Each path below is one point turned by a fixed rotation once a step. After each direction that follows a path, write how fast that rotation turns it, in degrees per step (0 if it stays still).
Each turn is a multiple of 5 degrees from 10 to 175, or 0.
Each row of a path follows its step; steps can be skipped.
path 1
step 0: [  5.7  12.4   5.1 -29.7  10.4  -8.3  -6.4   8.8  16.9   0.0  -9.8  -7.0
  -3.6  -4.6  -8.4  -2.5 -15.7  -9.9   8.0   0.1  19.2  -4.5  -3.8  -3.6
   0.0   2.2   2.4   3.2  -4.8   6.4  12.3  40.6  15.6  -1.0  -1.7  -5.0
  10.4   4.9 -18.8 -16.1 -16.7  -2.5  -9.9   3.2  -8.3  -8.7  -1.5 -34.7
  18.3  -1.8   7.7  10.1]
step 1: [-21.2 -11.1  10.6 -12.2  18.9  -8.0   2.5  -5.7   6.5  13.7 -24.8   8.2
  -4.1   0.6  -0.9   7.6  -1.3  -4.6   9.1   2.9  -1.2 -12.2   0.7  -4.6
  29.2  26.4   7.3  -5.8  15.8  14.4  13.5  -4.6   4.6   4.4  13.9   7.0
  16.5  11.8  -8.4   2.9  -3.1 -17.0   3.8  10.8  23.9  19.3 -16.2  -2.7
 -18.1  11.6   6.3   2.3]
step 2: [  0.8 -16.1  12.5   6.6  -1.9 -19.2   2.2   3.8  10.3 -13.3  -8.4   6.9
 -12.6  11.9 -17.9  -3.9   6.6  -7.3  21.7  -1.2  11.4   1.0  -7.7  -4.6
  18.3  -4.4  -2.1   5.5   6.0   4.0 -14.3   7.6 -37.5  12.4   9.8  -6.1
  19.8  -6.5  13.2  15.0   9.9  -7.7 -32.4  12.2  -5.0  -7.6   0.0  -0.9
  14.0   8.2 -14.9   4.1]
step 3: [ -7.9  -1.3  -2.6  -0.2 -12.3 -14.9 -23.3  22.4   9.9  -3.1  -0.8  -1.2
  -3.4  19.2  26.0   9.5 -15.2  -0.3   4.3   7.4  29.7  13.6  -2.1  17.4
  25.2  -8.2   0.7  -5.2  -0.9  -0.1  -4.3  22.2   4.2 -13.8   4.7  13.2
  15.7 -11.3   4.0 -14.0   3.8   3.9   5.2   5.4 -14.4   1.8 -14.9  12.0
  -8.6  -3.8  -2.3 -19.6]
step 4: [ 11.2   4.5  -5.7  10.0  -7.3 -16.7   5.8  -6.1 -25.8   6.4  -5.5   5.7
 -11.2  21.2 -10.7  -1.6 -16.0  -5.9  -0.7 -19.3 -14.8   9.5 -23.3   3.6
   8.2   0.6  12.6  -8.0  -9.6   0.0  -4.9  21.0   0.2   8.3   2.1 -10.9
 -16.6  12.8   1.1 -16.7  -8.0 -10.1   1.7  11.1   8.2  16.3 -26.0   7.4
  -8.7  22.4  -7.6 -15.8]
step 5: [-16.5   6.5   4.0  -0.8 -16.3 -28.7   9.2 -12.0   2.9 -11.0  -2.1  13.9
 -13.8 -24.9   0.1  -3.2 -30.8 -13.9  11.3  -1.0   4.8   8.1  -7.7   4.9
   2.4 -24.2 -10.6  14.0  -0.7  -5.7   2.3  15.3  -3.5   4.4  -7.8   0.3
 -17.0  -4.1  -3.9  18.5   8.3 -12.2   5.1   2.0  -1.3   5.9   8.9 -24.4
 -23.6  -3.5  -9.0   4.2]
step 6: [-18.2  17.6   1.5   6.6  -4.8   7.4 -10.5 -10.8  -1.4  25.8  -9.1   5.9
 -19.0 -12.8  12.6  -9.0   1.6  -8.1  -7.5  -8.1   2.9   1.6 -25.8   8.4
  12.0 -22.3   4.4  13.8  19.7  -2.8  17.5  -7.2  15.3  13.2  -1.8   5.5
  18.6 -26.2  19.2  -5.5  -2.8  -6.7  -9.1  -2.7   4.5   0.7  -2.0  14.6
  -4.1  11.1  16.8  -4.7]
step 7: [  6.0 -17.6  -7.4   3.7 -17.3 -11.3 -21.9  -6.5  -4.5   3.3   3.7   2.7
   7.9 -17.1  -1.3  -6.2 -11.7   1.4   5.3  -5.7  -9.3  -0.7 -20.7 -18.6
   7.1  -4.0   3.2 -26.5  -3.8   4.3  10.3 -13.5   3.6   2.8   4.7  -0.9
 -13.3 -12.8   7.8  13.0  32.5  12.7 -15.1 -13.8  15.0 -13.9 -12.3   0.4
  14.0  19.1 -13.3 -17.8]
step 8: [ -1.3   9.0 -11.7  14.7 -15.3 -12.3  -1.8  26.8   9.4   8.0  -5.9  -3.4
   3.4  -4.9  -8.2 -17.7  -0.5   1.3 -16.0  13.4 -12.6   2.2  -3.4   0.7
  -3.2  -9.7 -17.3 -25.1  -3.9  11.1  12.5   4.5  16.4   6.4 -19.7  -0.3
   1.6 -15.4 -15.0   1.5  -4.5   8.3 -21.2   4.6 -29.2  13.2  11.7  -7.0
 -14.9  -9.7 -14.8 -12.4]
step 9: [ 10.4   9.5  -6.4  -6.5   8.0   2.5   8.7 -27.3 -12.9   6.4 -15.0   0.2
 -14.0   2.5  -2.7  -1.9 -11.8  -2.5 -19.2  -7.8  -1.7   7.2   4.8 -24.1
  18.7   5.0  -6.0 -16.4  -0.8   9.8   9.8  -9.3  22.5 -23.6   0.8  -8.8
 -11.3 -29.5  -2.5 -18.7 -20.0 -18.3  -3.7   9.0   0.4 -17.3   2.7  -3.9
  -4.3  -9.8  -9.1  -5.7]
step 10: [-18.3 -17.2   5.4  10.5   4.4  -6.5  10.0 -16.4  -7.8 -17.5 -11.7  -8.9
   1.4  -5.2   3.9   6.1  15.2 -12.9   1.4   4.8 -12.9  -6.7   3.8 -34.4
 -11.5 -23.0  24.3 -10.4   1.6  24.4  -1.7  -6.4  -5.8  -7.5 -24.4  13.3
   0.9  -7.3  -1.6  20.6   5.0 -17.2   1.1  -1.1   3.6   3.9   4.1   5.7
 -14.3   0.5 -10.6  -2.8]
step 11: [  0.5   4.1   0.5   4.8  -4.9  22.6   4.4   0.6  17.3 -14.1 -13.7 -26.7
  -0.6   4.0  11.4   0.6  14.2   5.4   7.0   1.6  16.1   2.0 -19.7  11.9
   4.9 -22.4   9.7  -2.1 -31.8  19.0  13.3   0.2   1.0  18.2  -5.0  -2.0
  -3.4 -21.0   2.8  -0.1  -5.7   2.8 -12.2  -2.4 -11.4 -20.4  -0.5   5.6
   5.5 -16.2  -9.9  21.6]
Directions:
[ 1.9 -4.1 -0.6 -6.6 -5.3  1.3 -3.3 -2.0  4.2 -1.0 -6.6 -4.7 -0.8  3.0
 -2.8  1.5  8.0 -0.7 -3.6  2.1 -2.0 -1.1 -0.1 -5.4  2.5  0.0  0.4 -1.2
  5.9  2.5  3.1 -1.5  5.1 -2.7 -4.3 -5.8 -2.9  3.1  2.4  0.8  1.6  0.7
  0.7  0.1 -3.9  0.5  1.6 -4.9  1.3 -2.6  1.8  1.7]  35
[ 5.1  1.1 -2.2  0.7  0.6  3.2  1.5  0.7 -0.9  1.7  1.6 -1.9 -2.7  3.9
 -3.1 -2.4  3.5 -2.8 -0.9 -2.7  1.8 -5.8 -0.7 -1.7 -0.8 -1.7  4.8  3.8
  1.3 -7.5  0.8  5.6  1.8  6.1 -1.5  0.4  0.7 -0.3 -0.3  2.9 -6.0 -4.0
 -4.8 -0.7 -0.2  0.1  4.5 -0.7  7.0  2.5 -5.9 -5.3]  170
[-1.2 -0.3 -5.5  4.2 -1.7 -4.0 -1.8 -5.5  1.2  7.7  0.7  1.4  4.2  0.9
  1.4  1.2 -1.2 -2.5  4.2 -2.9  0.9  4.6 -2.8  0.4  7.5 -3.9 -5.8  2.9
  5.8 -3.9 -5.2  1.4 -0.2  1.8 -0.8 -1.3 -2.3  4.5  1.2 -0.8  0.7 -0.7
 -2.0 -5.7 -4.0  3.2 -3.0 -1.5 -1.2  0.4  0.4 -2.7]  25
[ 4.0 -5.2  3.0  2.2  3.8  0.4 -3.7 -0.9 -7.5  3.1 -0.5 -0.4 -1.1 -1.5
  3.1  3.2 -3.1 -2.2 -1.9  2.6 -5.3 -4.9 -2.9 -4.9  2.7 -1.0 -0.2 -3.5
  2.5  3.2  2.7  1.1  1.4 -1.6  4.9  4.4 -0.9  7.6  2.2  0.2 -4.0 -1.3
  6.3 -2.1  1.8 -0.7 -2.2  4.5  3.8  3.0  0.3 -1.1]  125
[-1.5 -0.5 -2.1 -1.6  1.1 -2.0  0.0  2.7 -1.0 -1.2 -2.3  1.7 -0.7 -6.1
  0.1 -4.3  3.2  1.9 -4.6  2.3 -1.2 -2.7  2.2  2.6  5.1  6.8 -3.1 -5.0
  1.1 -1.6 -6.5 -1.0 -1.9 -0.4 -2.8 -1.6  6.2  2.6  4.6  2.2 -4.7  2.5
 -3.0 -0.9 -0.5 -8.0 -3.9 -1.1 -1.8  0.5 -3.9 -5.9]  60
[-1.8 -4.7  4.3  2.7  4.4 -2.4 -0.8  1.1 -1.4 -0.8  2.8 -0.6 -3.8 -0.7
  2.7  7.5  4.0  1.6  0.6 -3.9 -2.7  0.9  2.4 -1.6  2.0 -6.5  4.4  2.9
  1.4 -4.6  1.4 -5.7 -2.4 -2.4  4.3 -0.6  2.5 -2.6  4.6  1.2 -2.3  0.3
 -5.5  0.9 -0.3 -3.3  3.4 -5.6 -4.8 -0.7  4.9 -2.4]  90
[-2.5 -4.7 -2.8  3.5 -2.0  2.8 -1.3 -1.3  0.7  1.0 -5.7  0.5  2.9  3.5
 -1.5  2.5  1.8  2.7  0.5 -3.2 -4.4 -1.4 -7.4  5.7 -4.9  0.6 -4.6  0.0
 -1.0  1.0  0.1 -2.1  2.0  4.4 -1.4  0.6  7.2  2.2  1.3 -4.4 -4.3 -2.8
  0.3  5.8  2.9  1.6  5.2  3.7 -3.7 -3.9  1.4 -2.6]  155
path 2
step 0: [-11.2   5.0  13.9  -0.6  -1.0  -6.8 -24.6   0.7  -3.9  -4.7  -5.8   9.2
  18.4   7.4   4.6   4.6   5.2 -14.6  14.6   3.5 -16.8   8.4   5.0  -1.7
  -9.4  -4.7  -4.6 -16.0   8.7  -2.5   5.8   3.8   4.9  -7.5  11.3  -1.4
   2.5  -1.2 -14.1  18.8 -17.5  -8.2   5.4   5.8 -21.2  -8.6 -19.8  10.4
  -2.0  14.1 -13.9 -20.9]
step 1: [-12.7   3.6  -9.3 -21.3  -3.9  -5.6   5.4   7.4  13.8  -6.3  23.8   4.0
  20.6  -1.9  17.2 -13.7 -12.2  -4.6   6.1   3.8   6.6  -5.0  13.0  18.1
  19.2  13.0  10.6  -2.9   6.0  -3.6  -3.4  12.2  -4.6  -4.7 -22.5   1.5
   3.3 -10.2  11.8  -3.9  -7.8  -8.9  -3.4   1.4   4.0  -5.4   8.1   5.4
   3.1 -12.8 -18.8  -5.6]
step 2: [  9.3 -28.2  -1.8   8.6 -10.2   9.9 -11.0   6.4 -18.8   1.0   7.5   6.4
   7.3   2.1 -16.8  -3.0 -10.6   6.9  -1.2  -2.0   9.7   7.4  -1.4  -8.7
   8.9  -6.2 -13.8  -0.5   5.9  19.9  -4.2  17.8   1.6   0.5  -9.5  10.1
  11.7 -21.6   4.4  14.7  13.1 -15.5 -12.9   4.6  -1.6  16.4   0.7  13.1
   9.3  14.3   6.2   0.4]
step 3: [-25.7   5.2   8.0  19.2 -11.6  -7.7   5.4   1.9   8.9  -8.1   7.2   5.1
   4.7 -32.5   1.6  -4.4   4.0  16.0   4.4 -20.5  -2.0 -14.7  -1.1   8.5
   3.4 -13.1 -16.3  -2.5  12.2  -0.5   0.1   5.6  -0.4  -7.9   7.9  -1.8
  -8.3  18.4  -2.6 -12.2  19.5 -10.0  -8.6   1.5  -6.1  -6.8  10.2  -0.4
  -2.7   0.4  14.1  -4.4]
step 4: [ 11.0  -1.7 -14.6   6.3   8.0   9.1 -25.8  -5.2 -15.9  -2.3  -0.7  -9.8
  -1.3  -2.3  11.0 -23.0  -3.0  18.8   0.2 -10.5   4.4   3.4 -11.6   5.8
  -1.5  15.5  -4.1  16.1  14.8   2.1  13.0 -26.4   9.5  -1.1 -14.5  -8.9
  -8.0   6.9  -4.8  10.0   0.8  -6.7  12.3   3.8 -12.9   1.0  -1.2  -4.4
 -15.3 -14.4  -1.6   0.9]
step 5: [ 18.5  11.2  -6.7   0.6   2.3   4.1 -19.6   4.7  18.5  10.1 -10.6  18.3
   5.0  -0.7  -6.0  -9.3  13.3  -3.7  -5.7   2.1  -4.0  10.3   4.7  -3.7
   4.7 -17.3 -13.1  -9.8   8.0  -0.7 -13.2  -2.3  -0.6  -0.5  14.2   7.6
   4.5  -6.3 -19.7 -19.5  -6.3  -5.8  -6.7  23.8  12.3  -5.0   7.5  -3.5
  -9.3 -16.5 -16.9   7.2]
step 6: [ -3.0   3.8  -3.3   2.6  -5.0 -18.8 -20.7   1.5  17.8  -7.8 -12.1 -10.6
   5.9   2.7  21.5  10.0   3.6  -4.9  11.0  18.1   9.4 -15.6   3.8  -6.2
   4.9 -19.4   0.1  -6.7   2.4 -15.9   1.9  -2.7  11.1  -1.3 -14.9   6.0
   9.2 -16.1  -4.0  29.3  -0.6  -3.5  -5.9  -7.3 -14.2  -8.5   0.4 -13.4
   9.7  -2.0   7.3   3.0]
step 7: [ -9.6  -2.3   4.5  -3.8  -9.7  -3.8  -2.8  14.8   2.4 -12.9  -1.1 -17.6
 -13.1  -0.9   3.0  -6.4   0.3 -17.0  -0.9   4.2   1.5  13.8 -12.3  -0.5
  26.0  12.3   9.2 -25.2   6.1  11.1   2.1  -6.5 -12.1  -9.8   0.6   6.2
   9.7 -13.0  10.8 -11.4   4.4 -18.4   6.1  -0.6  -3.7 -15.7  -1.0  27.2
 -10.8   6.2  -4.6   1.6]
step 8: [-18.3   4.3  12.2  -2.1   2.2  -6.7  -0.5  -4.7  -4.4   2.7  11.1  24.7
   6.7   7.8 -22.0 -23.1 -10.3  -6.6   7.8   7.1  -0.8   0.0   1.8 -12.1
   4.4   1.4   1.8  -1.2  12.9   0.9   6.8   9.1  23.6  -4.9   6.0  -0.7
  -5.8  -7.1  -6.9   5.1  13.4 -15.1   0.1   1.3 -19.7  10.4 -15.9   3.0
  14.9  -3.4  -3.8 -22.7]
step 9: [-21.1  -7.4 -10.7 -20.9 -16.3  -3.3 -16.9  -2.3 -14.6  10.6   9.9   1.9
  20.5  -6.9   8.1  -5.1  -8.6   8.9   8.5 -22.8  -6.1 -10.6   1.1  17.1
   7.2   5.4  -2.8  -7.2  -3.9  -3.0 -17.0   5.8   1.6 -17.2 -19.4   4.1
 -11.8   7.1  -5.3   1.1  -2.7   3.3 -14.6  10.2  11.4  -4.7   0.3   3.6
 -14.4   6.7   0.1  -4.4]
step 10: [ 21.1  -7.1 -11.8  20.9  -2.9   4.2   3.6  15.5  -2.9  -8.3  16.6   7.4
   7.4 -21.7 -10.1 -10.4  -4.6  10.0  -1.7   0.3   0.4  -2.3  11.4   0.1
  -7.4   7.1 -17.0   5.8  19.3   2.8   4.9 -11.3   5.5   6.4  -9.9  -2.7
   6.0 -25.3  11.0  14.0  -3.8   0.7  -5.1  21.3   9.9  -1.5  10.6  11.8
  -3.3  -8.9  13.1  -3.8]
step 11: [ -9.0   4.8  -8.9  26.8  -0.1  -2.7 -22.3  -5.0  16.7  -6.2  -4.8  12.1
   8.5 -10.5  11.5   1.5  -9.6  11.6  -3.8   8.1  -0.4  14.2 -18.6   3.9
   7.4 -24.3  -9.6  -1.1  11.7   1.8  -3.6  -0.6   5.2   6.0   6.2   5.6
   2.9  18.5   1.3  -9.1   6.9  -9.0  -0.5  -2.5   1.4  21.8  10.4   0.7
 -14.5  12.6   5.0  11.2]
Directions:
[ 2.4 -2.2 -0.6  5.4  3.4 -1.7 -2.2 -1.2  4.0  3.3  3.9  0.9 -3.0  7.3
 -2.2 -2.4 -1.8  1.1 -1.7 -1.4 -2.3 -2.6 -1.8 -3.6  2.8  2.0  5.1  1.5
 -1.4  1.4 -4.7  3.7  5.4  3.6  0.6  6.6  2.8  2.7  2.2 -2.4 -0.2 -1.7
  0.9 -0.9  0.0  7.8  3.9  2.9 -3.0 -5.4 -5.3 -1.8]  115
[-3.6  0.2  0.8 -5.9 -1.6 -2.7  4.3  2.4  3.7  1.3 -4.9 -1.3 -1.2  5.4
 -2.3  1.8  4.8 -6.6  2.3  0.2  1.9  0.8  1.7 -3.3  7.0  2.8  2.1 -4.4
  2.7 -0.2 -3.1 -6.0  8.8  2.0  0.2 -0.6 -2.2 -2.7 -4.8  2.0 -2.1  3.5
  1.2 -1.6  0.4  0.2 -2.3  2.8 -2.9  0.6  2.9 -1.4]  45
[-4.3  5.6  4.8 10.0  1.4 -0.9  2.7 -0.1 -2.8  4.3 -4.2 -1.5 -3.8 -2.7
  3.2  3.0  0.0  2.7  0.6 -2.5 -0.8 -2.9  0.9  0.4 -1.3  4.5 -1.1 -4.4
 -1.8  2.1  1.2 -4.4  1.3  1.4 -5.3  2.8  2.6 -4.8 -0.5 -1.8 -4.9 -2.1
  0.4  3.6 -1.8  1.4  4.9  0.6  2.9  6.3 -0.2 -1.6]  100
[ 0.3 -0.2  2.8 -4.1  1.5 -5.2  0.8  3.3  0.0  5.3 -2.5 -0.2  2.1 -2.8
 -1.7  1.6 -5.5 -2.5 -1.5 -4.8  1.7  2.4 -2.0 -0.6 -8.9 -2.4  3.0 -3.8
 -1.0  6.0  6.0  0.9 -1.3  3.6 -1.4  0.1  2.2 -0.7 -2.0 -0.8 -2.4 -1.0
  0.4 -7.9  2.7  1.2  1.9 -1.9 -3.8 -6.5  4.0 -1.4]  0
[-5.9 -3.2 -3.2  3.6 -3.0 -3.4  1.0 -4.5  5.3  3.2 -0.2 -0.5  0.9 -1.4
  2.2  5.7 -0.4 -4.5  3.2  2.2 -3.6  1.6  3.8  5.8 -2.3 -1.2  2.7  3.7
  0.5 -6.7  1.7  2.1  1.9 -2.1  0.7 -4.0  2.4  2.0 -6.5 -1.9  4.1 -4.7
  0.1  0.8 -1.6  5.5  1.8 -4.2 -0.3 -0.3  1.6 -3.8]  135
[ 5.0  5.5 -5.2 -1.2 -2.7  0.7 -1.8  1.5  1.1  4.1 -2.3  0.1  7.0  4.7
 -3.0  2.6 -4.7 -0.7 -0.5  1.1  0.2 -3.1  3.4  6.4 -4.4  6.3 -0.2 -1.3
  1.3  1.8 -9.3  0.7 -1.0  2.0  0.6 -1.7 -4.5 -1.0 -1.4  3.2 -3.9 -3.3
 -0.9  2.8 -0.3 -2.7  1.9 -2.9  2.7 -2.0 -2.3  0.6]  85
